One turn moves every row onto another: examples first, then more rows asked:
Kuve: [0.59, -0.19, -2.70, -0.16, 1.10, 4.30, 1.78, -1.23, -0.25, 0.02, -4.85, 0.53, -0.63, 1.06, -1.01, -1.66, 2.36, 3.14, 0.99, -0.11, 1.62, 1.83, -1.36, 1.67, 1.10, 1.38, -0.45, -1.83, 1.15, 2.53, 1.32, 4.38, 1.89, 0.63, -0.17, -2.36, -0.01, -1.13, 1.22, -0.77, 0.79, 0.59, -0.48, 0.39, 1.14, -1.23, 2.02, 1.98, 1.02]
marab: [-2.64, 2.94, -0.98, 2.02, 2.07, 2.71, 2.07, -0.40, 1.17, -0.47, -2.44, 0.25, 1.21, 2.15, -1.54, -0.75, -0.60, 1.27, 2.59, 0.48, 0.13, 0.54, -1.69, 3.62, 1.26, 0.13, 2.51, -1.68, -2.93, 0.65, 0.01, 2.37, 0.19, -0.23, -2.43, 0.32, 0.69, -0.47, -0.75, -0.50, 0.58, 2.50, -2.08, 1.91, -1.95, -3.05, 1.09, 1.46, -1.00]
pob: [1.86, -2.59, -2.32, 2.44, 0.20, 1.65, 0.65, 0.71, -0.03, -0.05, -3.94, -0.78, 0.90, 2.29, -2.75, -4.36, -0.55, -0.28, 1.11, -1.83, 3.38, 1.75, 1.59, -1.30, 0.80, 1.52, -0.94, 0.13, -2.05, 3.00, 2.24, 2.22, 1.94, -0.29, -1.15, 0.46, 0.40, -0.47, 0.60, 0.63, 1.92, 1.43, -3.53, 1.95, 0.43, -1.32, -0.72, 2.07, 0.50]
Pafa: [1.36, 0.66, -2.14, -0.42, 1.20, 2.51, 0.07, 0.91, 1.28, -0.04, -3.37, -1.45, 0.03, 2.08, -2.51, -2.38, 2.55, -1.92, 0.67, -2.54, 1.60, 1.53, 0.91, -1.06, -2.13, 1.80, -0.39, 1.32, -4.61, 0.82, 0.47, 0.94, 0.74, -0.23, -0.99, -0.40, 0.43, 2.56, 0.39, 1.46, -0.02, 0.53, -2.81, 2.97, 1.12, -0.84, 0.55, 2.35, -1.71]
riv: [0.64, 0.57, -1.47, -0.18, 2.16, 2.67, 2.16, -2.12, -0.58, -1.27, -0.85, 0.72, -0.41, 5.18, -1.34, -2.57, 1.99, -1.08, -0.39, -0.60, 3.51, -0.35, -0.16, 4.04, -0.74, 1.37, -0.56, 0.44, 1.75, 1.55, 1.25, 5.51, 1.70, -0.51, -3.07, -0.18, 1.12, 2.10, 3.54, 0.65, 2.05, 0.04, -0.67, -0.56, 1.56, 0.32, 0.45, -0.52, -0.59]
moda: [0.02, -1.13, -0.73, 2.61, 0.22, 2.25, 0.22, 1.64, 0.80, -1.24, -1.92, -2.83, 1.72, 2.12, -0.47, -2.23, 2.01, -0.01, 2.50, -1.01, 1.77, 1.56, -0.28, 0.21, 1.01, 0.41, 1.38, 3.10, -2.26, -0.76, 1.07, 1.59, 0.85, -0.30, -0.35, 1.19, -0.65, 0.88, 1.64, 0.97, 3.60, 2.00, -0.36, 1.85, 0.25, -1.65, -0.51, 1.78, -0.54]
Tivik: [0.25, -2.66, -0.75, 0.68, 0.63, 2.07, 2.05, 0.06, 1.21, -1.87, -3.69, -1.77, 1.18, 1.49, -1.74, -2.47, 3.70, -0.10, 0.33, -1.13, 3.93, -0.67, 0.33, -1.43, 0.27, 2.32, -0.16, -0.06, -0.80, 1.30, 1.14, 1.26, 2.11, -1.17, -0.56, 1.91, 0.35, 1.33, 2.73, 0.55, 2.55, 1.47, -2.10, 3.57, 2.25, -1.23, 0.00, 2.00, -0.33]
mizat: [1.26, 1.91, -3.47, -0.65, 0.39, 2.43, 2.16, 0.10, 0.73, -1.24, -2.15, -2.08, -0.43, 1.24, -0.72, -3.70, -0.25, 0.98, 0.61, 0.04, 0.35, -1.50, 0.72, -0.07, -0.36, -0.51, 1.72, -2.25, -0.30, 2.98, -0.57, 3.60, 2.16, 0.54, -0.48, -0.45, 2.42, 0.17, 3.97, 1.49, 1.18, 0.16, -3.28, 0.40, 0.79, -4.17, 0.34, 1.00, 1.40]
Tavi: [-0.24, 1.36, -1.43, 1.40, 1.66, 2.80, 1.87, -0.85, 0.51, -2.09, -4.61, 0.60, 1.59, 3.50, -1.88, -1.06, -1.12, 1.34, 3.12, -0.43, 1.62, -0.82, -4.17, 2.44, 1.91, 0.24, 2.81, -0.95, -0.21, 2.24, 0.41, 1.97, 1.62, -2.57, -1.46, -0.32, -0.42, -1.35, -0.50, -0.68, 2.32, 1.11, -4.08, 1.97, -0.71, -1.44, 1.32, 0.81, 0.64]
Lemo: [0.89, 1.72, -2.55, -0.70, 3.59, 2.18, 4.08, -0.68, 0.16, 0.10, -4.62, 2.59, -1.04, 1.60, -1.96, -3.18, 1.48, 2.27, 2.08, 0.63, 0.31, 1.46, -0.82, 0.35, 1.37, 1.56, -0.11, -0.13, -0.79, 3.09, 1.30, 5.08, 1.09, 1.15, -0.61, -2.00, 0.43, 1.11, 1.32, -1.01, -1.98, 1.46, -3.26, 1.81, 0.52, -2.55, 1.60, 1.81, -1.02]
koga: [-0.64, 1.15, -0.57, 0.36, 2.48, 1.76, 1.14, 0.29, -1.37, 0.51, -4.10, -0.06, -0.39, 2.86, 0.17, -2.14, 1.72, -0.38, 1.69, -1.06, 0.80, -1.55, -1.40, 2.80, 0.40, 2.79, -1.33, -0.16, -1.34, 3.55, 1.71, 3.03, 1.67, -1.83, -3.51, -0.79, 0.57, 0.88, 1.87, -2.96, -1.60, -0.58, -0.03, 2.17, 0.64, -3.11, 0.25, -0.87, -2.66]
Pusot: [-0.24, 1.63, -2.94, 2.55, 1.08, 4.31, 0.20, 1.18, -2.02, -1.88, -2.74, 0.00, 2.12, 1.40, -1.05, -0.37, 2.76, 0.09, 1.47, -1.31, 2.88, -1.34, -2.28, 2.64, 0.58, -0.12, 0.25, 0.58, -3.09, 1.73, 3.28, 5.52, 0.13, -2.06, -1.42, -1.14, 3.52, 0.30, 0.63, -2.28, -0.33, 0.53, -2.07, 1.20, -1.62, -1.98, 2.90, 1.11, 1.22]
kupe: [0.56, 0.66, -0.52, 3.90, 2.50, 3.04, 1.14, -0.84, -2.13, -3.23, -3.93, 1.09, 0.73, 3.10, -0.54, -3.08, 1.30, -2.64, 1.16, -0.54, -0.13, -0.96, -3.00, 2.90, 0.95, 1.16, 0.43, 0.01, -1.12, 1.75, 1.45, 6.17, 0.98, -1.57, -1.35, -0.83, 1.64, -0.51, 3.35, -1.87, -0.03, 1.77, -2.36, 2.99, -0.34, -2.06, -0.33, 0.26, -1.29]
Koput: [-0.21, 0.07, -1.33, 0.41, 2.48, 1.03, 3.06, -1.59, 1.37, -1.50, -5.43, 0.19, 1.37, 4.11, -1.31, -2.56, 1.23, -2.87, 2.34, -2.96, 2.76, -0.63, -1.91, 3.21, -0.54, 3.41, 1.65, 0.15, -1.13, 1.65, 2.09, 2.99, -0.55, 0.31, 0.52, -3.12, 1.37, 0.77, 0.56, -2.23, -0.49, 1.13, -2.20, 2.80, 1.19, -0.13, 3.20, 1.35, -0.78]
Tefes: [1.19, 1.14, -0.28, 0.63, 3.42, 4.47, -0.77, -1.45, -1.64, -1.41, -2.38, -0.57, 0.86, 1.02, -1.56, -4.01, 0.50, -1.08, 0.55, 1.15, 1.46, 0.11, -3.00, 1.88, -0.55, 2.76, 2.48, -0.77, -0.33, 3.29, 1.42, 2.64, -0.31, -1.32, 1.16, -0.60, 0.31, -1.07, 2.14, -0.60, -1.11, 1.26, -2.52, 0.84, 0.15, -3.61, 1.36, -0.78, 0.76]
nur: [-0.42, 3.87, -2.12, 2.28, 2.78, 3.24, 1.70, -2.23, -0.99, -0.31, 0.39, 0.71, 1.57, 3.60, 0.03, -2.22, 0.00, -1.41, 0.41, -3.13, 1.91, -2.15, -0.31, 2.72, -0.64, 0.20, 1.58, 1.04, -1.12, 2.17, 0.98, 1.78, 2.10, 1.44, -1.89, -0.23, 0.91, -0.32, 3.65, -0.30, 2.46, 1.48, -1.19, 1.00, 1.20, -3.66, 0.36, -0.12, 1.24]
Tibi: [0.46, 0.17, -1.91, 1.16, 0.19, 0.63, 2.27, 0.31, -0.53, -1.28, -3.87, -0.91, 0.88, 3.22, -2.85, -3.33, 0.90, -1.83, 0.10, -0.73, 2.52, 2.39, -0.42, -0.43, 0.83, -0.34, 0.08, 2.02, -4.11, 1.39, 0.07, 1.10, 2.78, -2.25, -1.14, 1.38, 0.21, 2.11, 0.72, 0.11, 2.38, 0.64, -3.94, 3.81, -1.83, 0.10, 0.57, 1.34, -1.01]
Kuveg: [1.32, 2.00, -0.71, -0.46, 0.64, 3.88, 0.55, -1.96, -1.45, -2.41, -4.41, -2.39, -0.32, 0.81, 1.33, -2.55, 3.10, 1.33, 1.29, -0.40, 2.66, -2.38, -1.88, 1.34, 0.46, 1.72, 1.95, 0.46, -2.23, 3.09, 1.36, 3.76, 1.22, -2.55, -1.52, -1.35, 1.25, 1.74, 0.68, -0.22, -1.40, 0.75, -0.51, 0.86, 0.23, -1.81, 3.08, -0.49, 0.43]
lupev: [-0.43, 0.14, -2.65, 0.20, 3.04, 2.59, 0.89, 0.89, -1.51, 1.15, -2.31, 0.72, 1.33, 1.53, -2.80, -2.35, 1.81, -0.12, 1.83, 1.13, 1.73, -0.37, -1.52, 2.28, -2.00, 0.91, 0.64, -3.08, -0.19, 2.57, 1.72, 3.49, 0.31, -2.57, -2.88, -0.35, 2.21, 1.91, 0.56, -1.82, -0.28, 0.39, -1.94, 1.10, -2.27, -4.03, 1.63, -0.47, -0.05]
foner: [0.68, 0.51, -1.13, -0.36, 2.07, 2.02, 1.78, -1.32, -0.41, -1.85, -1.11, 0.13, -0.68, 5.20, -1.06, -2.68, 2.12, -1.72, -0.08, -2.06, 3.17, 0.60, 0.46, 2.71, -1.28, 0.93, -0.14, 1.35, 0.50, 2.08, 0.48, 5.22, 1.67, -0.86, -2.86, -1.02, 0.86, 2.80, 2.62, 0.81, 0.69, -1.09, -0.97, 0.84, 2.07, 1.66, 1.19, -0.60, -1.63]
todot: [0.04, 0.25, -2.54, -1.28, 1.76, 4.22, -0.15, -0.45, -0.91, -0.26, -1.09, 0.57, -0.32, 3.71, -3.88, -0.99, 0.57, 2.49, 1.32, -3.04, 1.34, -0.84, -0.92, 1.77, 0.40, 0.49, -0.25, 0.18, 1.37, 1.69, 2.67, 3.53, -0.15, -1.09, -2.21, 1.02, 1.03, 0.03, 1.56, -1.71, -0.34, -0.54, -4.37, 0.68, 0.76, 0.67, -1.42, -1.45, -0.47]
Mebol: [1.71, -0.11, -2.30, -0.32, 0.82, 3.26, 1.79, -0.24, 0.27, -0.68, -2.60, -0.60, -1.21, 4.43, -1.74, -1.94, 1.90, -1.28, 2.02, -2.52, 3.70, -3.15, -1.18, 2.31, 1.17, -1.56, 2.72, -0.56, 0.11, 1.30, 1.89, 2.85, -0.38, -1.23, -1.12, -0.55, 1.82, 2.04, 0.27, -1.49, -1.42, 1.98, -3.02, 2.23, -4.63, 0.38, -1.14, -0.67, 0.00]
Kigi: [2.49, 0.82, -1.08, -0.27, 2.62, 2.91, 1.95, -1.41, 2.13, 1.02, -3.46, -0.75, 0.06, 3.09, -1.55, -1.85, -1.99, -1.32, 1.69, -0.19, 1.57, -1.17, -0.78, 0.47, 1.48, 1.55, 0.00, -1.44, -1.02, 0.88, -0.30, 1.76, 0.66, 0.88, -2.22, 3.99, -0.42, 0.76, 1.84, 1.60, 2.75, 1.94, -2.80, 0.46, -1.10, -1.00, 0.67, -0.62, -0.66]
Mori: [-0.18, 3.34, -1.89, 2.71, 1.80, 2.40, 2.06, -1.02, -0.32, -1.63, 0.67, 0.94, 2.27, 3.85, -0.10, -2.42, -1.17, -2.46, -0.02, -3.26, 2.94, -0.64, -0.68, 3.00, 0.39, -0.68, 1.14, 1.27, -1.50, 2.38, 0.53, 1.65, 2.67, -0.27, -1.60, 0.31, 1.01, -0.50, 2.64, -0.04, 2.58, 1.48, -2.81, 1.77, 0.74, -2.77, 0.73, -0.10, 1.46]
sivar: [1.98, -0.17, -2.15, -0.34, 1.01, 2.82, 2.16, -2.79, -0.53, -0.40, -3.48, 0.24, 0.87, 1.16, -1.14, -0.33, 0.01, 1.82, -0.34, -1.74, 1.16, -1.94, 0.24, -1.18, 1.66, 1.53, -0.71, 1.95, -3.23, 1.37, -0.54, 3.39, 0.64, 3.18, 0.26, -0.07, -0.05, 0.98, 3.78, -0.56, 1.92, 0.65, -1.32, 1.19, 1.16, 0.35, 0.14, 0.67, -2.01]
rud: [0.90, -0.04, -3.53, -0.94, 0.56, 1.73, 0.87, -2.21, -0.11, -0.02, -2.20, -1.09, 0.99, 2.09, -4.24, 0.63, 1.39, 1.27, 2.69, -1.41, 0.52, -0.34, 0.58, 2.08, 0.65, 1.20, 2.60, -0.29, -2.69, 3.97, 0.59, -0.38, -0.83, 0.72, -1.71, 1.26, -1.03, 1.88, 1.08, 0.86, 2.70, 1.62, -2.76, 2.05, -0.83, -1.98, -0.08, -0.05, 2.10]
Torul: [0.75, -1.01, -1.54, 1.26, 0.46, 3.20, 1.41, 0.75, 0.71, -1.89, -1.74, -0.85, 0.00, 3.89, -1.80, -1.69, 0.73, -1.08, 2.56, -3.11, 2.54, -1.89, -1.05, 2.49, 0.70, -3.29, 3.21, -0.07, -0.52, 0.82, 1.47, 2.73, -0.60, -0.66, -0.65, -0.23, 1.77, 2.42, 0.47, -0.47, -0.33, 2.20, -2.51, 2.04, -4.31, -1.01, -1.04, -0.19, -0.29]
buv: [-2.16, 1.05, -1.45, 1.48, 2.58, 2.73, 2.56, -1.72, 2.59, -0.29, -4.43, 0.74, 1.17, 1.58, -1.14, -1.94, 4.08, -1.51, 0.94, -2.81, 2.91, -0.90, -2.76, 2.91, -1.96, 0.98, 1.70, 0.26, -0.70, 0.79, 1.92, 4.53, 1.06, 0.09, -1.32, -0.53, 0.28, 1.59, 0.63, -1.03, 0.34, 1.53, 0.60, 2.42, 0.92, -1.03, 3.24, 1.77, 0.50]
lito: [2.64, -0.63, -2.19, 0.71, 0.65, 3.70, 1.44, 0.87, -0.43, 0.35, -2.20, -0.19, 1.17, 1.55, -2.39, -3.57, 3.13, -0.09, 0.92, -0.68, 1.55, 2.23, 0.27, -1.27, 0.53, -0.65, 0.32, 1.50, -2.31, 0.13, -1.29, 1.66, 0.24, -0.22, -1.82, 1.96, -0.35, 1.80, 1.64, 0.65, 0.45, 3.12, -2.01, 3.03, 0.54, -2.83, 0.66, 3.15, 0.86]
kozip: [-0.43, 0.60, -2.08, -0.10, -0.04, 3.42, 3.13, 0.76, 2.26, -1.11, -3.61, -1.85, -0.97, 2.40, -0.82, -2.47, 2.75, -0.29, 0.36, -2.21, 3.11, -1.69, -0.83, 1.32, 0.15, 0.05, 1.71, 2.88, -2.01, 3.88, 1.91, 2.65, -0.04, 1.33, 1.60, -0.85, 1.97, 3.33, 4.88, -2.33, -0.61, -0.96, -0.41, 1.23, -0.36, -1.89, 1.31, 0.90, 0.28]
Vetuz: [2.59, 0.81, -4.80, -0.91, 0.63, 1.44, 2.15, 0.17, 1.42, -0.57, -3.07, -0.07, -2.87, 2.51, -1.29, -0.51, 2.92, 0.47, 0.87, -1.48, 0.89, -0.02, 1.12, 1.64, 2.28, 1.49, -1.24, -0.20, -2.07, 2.17, 1.85, 4.36, -0.20, -0.59, -1.29, 1.03, -0.93, 2.63, 1.43, 0.36, 2.60, 0.14, -1.18, 3.39, 0.23, 0.40, 0.54, 0.77, 1.00]
bovig: [2.39, -1.22, -3.47, -0.18, 1.16, 0.17, 1.46, -2.41, 1.29, -1.50, -2.92, -0.48, 3.18, 1.98, -3.30, -0.96, 1.77, -2.77, 0.21, -0.58, 3.62, -1.76, -0.82, 3.06, 0.30, 0.15, 1.56, 2.48, -2.41, 0.88, 0.64, 4.24, -0.26, 2.08, 0.92, 0.49, -0.03, 1.32, 2.09, 0.88, 2.16, 2.21, -2.11, 1.41, -0.86, -0.84, 0.49, 1.65, 0.71]
dorim: [-0.14, 1.01, -3.28, -0.93, 0.80, 4.03, 2.63, -0.11, 1.07, -0.78, -3.32, -1.66, -1.20, 3.26, -1.50, -2.02, 1.26, -0.28, 1.13, -1.45, 2.17, -1.22, -1.14, 1.09, -0.59, 0.35, 2.45, 3.17, -2.52, 4.12, 2.83, 2.53, -1.01, 1.46, 1.14, -1.93, 2.17, 2.76, 4.43, -2.55, -0.95, -0.21, -1.78, 0.93, -1.82, -2.42, 0.49, 0.32, 0.90]
lebe: [0.96, 3.24, -4.12, -0.77, 0.31, 2.32, 2.87, -0.33, 0.56, -1.44, -2.44, -2.11, -0.93, 1.85, -0.45, -3.14, 0.66, 0.24, 0.51, 1.06, 0.48, -2.71, 0.04, 1.41, 0.46, -0.12, 2.79, -1.05, -1.26, 1.38, -1.15, 4.16, 1.26, 1.04, -0.73, -0.33, 2.97, 0.37, 4.01, 0.94, 0.47, 0.64, -2.79, 1.20, 0.29, -4.28, -0.01, 0.69, 1.38]
rotod: [0.64, -0.74, -3.21, 1.03, 2.29, 3.12, 2.37, -1.23, 1.37, -0.70, -2.68, 0.31, 0.63, 3.87, -1.95, -1.11, 0.02, -2.38, 0.61, -3.61, -0.01, 1.08, -0.10, 1.58, -1.12, 1.18, -0.26, 0.51, -1.77, 0.64, 2.74, 3.54, -0.87, 0.60, -0.24, 3.00, 1.18, 1.98, 2.06, -2.44, 4.02, 2.80, -1.75, 2.69, -0.50, -0.07, 1.29, -0.38, 0.57]
berif: [0.16, 0.29, -1.72, -2.45, 1.97, 3.74, 0.01, 0.12, -0.75, -0.06, -0.49, 0.62, -0.82, 2.44, -4.32, -1.86, 1.19, 2.06, 1.64, -2.30, 1.31, 0.88, -0.41, 0.89, 1.04, -0.78, -0.17, -0.30, 1.53, 1.94, 1.54, 2.68, -0.06, -0.70, -1.84, 1.45, 0.69, 0.20, 1.75, -0.56, -2.12, -0.37, -4.23, 1.00, 0.80, -0.61, -0.97, -0.45, -0.76]

dorim goes to Mebol
lito goes to Pafa
Where do these go?
buv goes to marab
rotod goes to Kigi
Tefes goes to Kuveg
Mori goes to mizat

